In the rows, 128 means zero.
Each named turn below is shown by a few rows before and after it. Which turns, in which order, take the first row of each later pair to the second? The first pair is answered.
k758 (before |-> after):
[117 122 172 122 169  62 125 149 150 125 107 139 132 137 159 128 145  99
 123] |-> [124 117 151 125 150  64 130 163 134 108 118 127 153 128 157 122 159 119
 127]
[117 142 133 115  88 126 119 103 140 109 104 135 158 108 116 156 128 137
 121] |-> [117 132 135 108 100 132 112 105 140 130 108 122 145 116 118 173 134 141
 107]
[102 122 144 126 133 153 113 134 143 163 158 117 113 146 116 156 120 105
 104] |-> [135 146 126 124 114 130 142 100 132 118 122 137 168 137 128 112 102  86
 131]
[173 159 114  86  97 149 161 118 112 144 120 155 120 136 124 106 105 117
 143] |-> [143 140 108  90  72 169 138 155  99 149 138 138 116 137 141 125 146 154
 126]
k612 (before |-> after):
[132 111 144 131 178 107 113 129 113 137  81 146 120 123 120 127 114 145
 130] |-> [118 111 144 113 164 146  95 163 115 150 117 132 103 111 116 143 114 137
 106]
[107 114 144 153 129 104 144 111 140 124 133 130 139 121 142 138 135 125
 145] |-> [126 105 128 142 121 122 116 138 123 101 126 131 135 135 135 128 145 165
 140]
[140 131 112 111 113 140 141 163 116 115 111  94 112 148 115 134 121 133
 143] |-> [128 124 128 129 114 148 160 141 143 136 129 113 115 151 122 148 102 104
 140]
k180 (before |-> after):
[133 107  55 136  95 154 105 119  95 133 110 108 102 132 125 127 117 127
 124] |-> [135 105  71 138 103 158 106 134 102 144 108 106 102 130 112 147 100 124
 112]
[146 134 144 142 162  51 177  54 128  91  67 184 146 106 139 120  57 122
 205] |-> [162 144 133 134 152  51 173  65 101  62  44 178 152 100 121  94  68 130
 209]
[138 119 116 134 139  96 143 125 113 102 114 130 145 127 135 114 133 137
 150] |-> [146 123 119 129 141 108 127 140  99 100  97 125 136 128 125 128 140 141
 140]
[140 130 134 135 163 103 140 113 120 128  92 145 156 127 117 130 110 151
 137] |-> [135 132 125 138 169 104 134 102 129 140  91 145 138 126 121 123 113 157
 132]

Each pair is 2 to 3 turns apart.
[137 117 175 124 209 114 103 122 133 146  84 151  81 111 109 165 106 168
 111] |-> [112 145 146 173 134 106 152  65 171 160 161 155 178 113 161 133 101  72
 149]
k758, k612, k612
[ 84 114 165 154 186 111 152  97 163 163 166 158 148 123 157 163  96 101
 129] |-> [ 54  97 163 152 153 114 135 127 148 151 197 147 148 117 166 186 123 131
 123]
k758, k758
[ 99  93 149 143 147 134 111 153 137 131 151 119 103 124 122 155 149 165
 120] |-> [132 115 157 137 174 102 132 117 137 121 101 144 118 119 116 140 126 159
 136]
k612, k612, k758
[190 160 112  93 175 139 133 130 115  93  90 135 111 146 112 103 100 160
 150] |-> [136 152 105 102 101 191  98 171 110 125 177  94  99 149 124 130 145 147
 122]
k612, k758, k758
[121 116 104 105 105 137 106 172 101 126 170  79 141 118 133 137 177 164
 126] |-> [107 118 109 105 100 147 116 161 129 137 196  82 143 115 138 153 175 132
 115]
k612, k612, k612
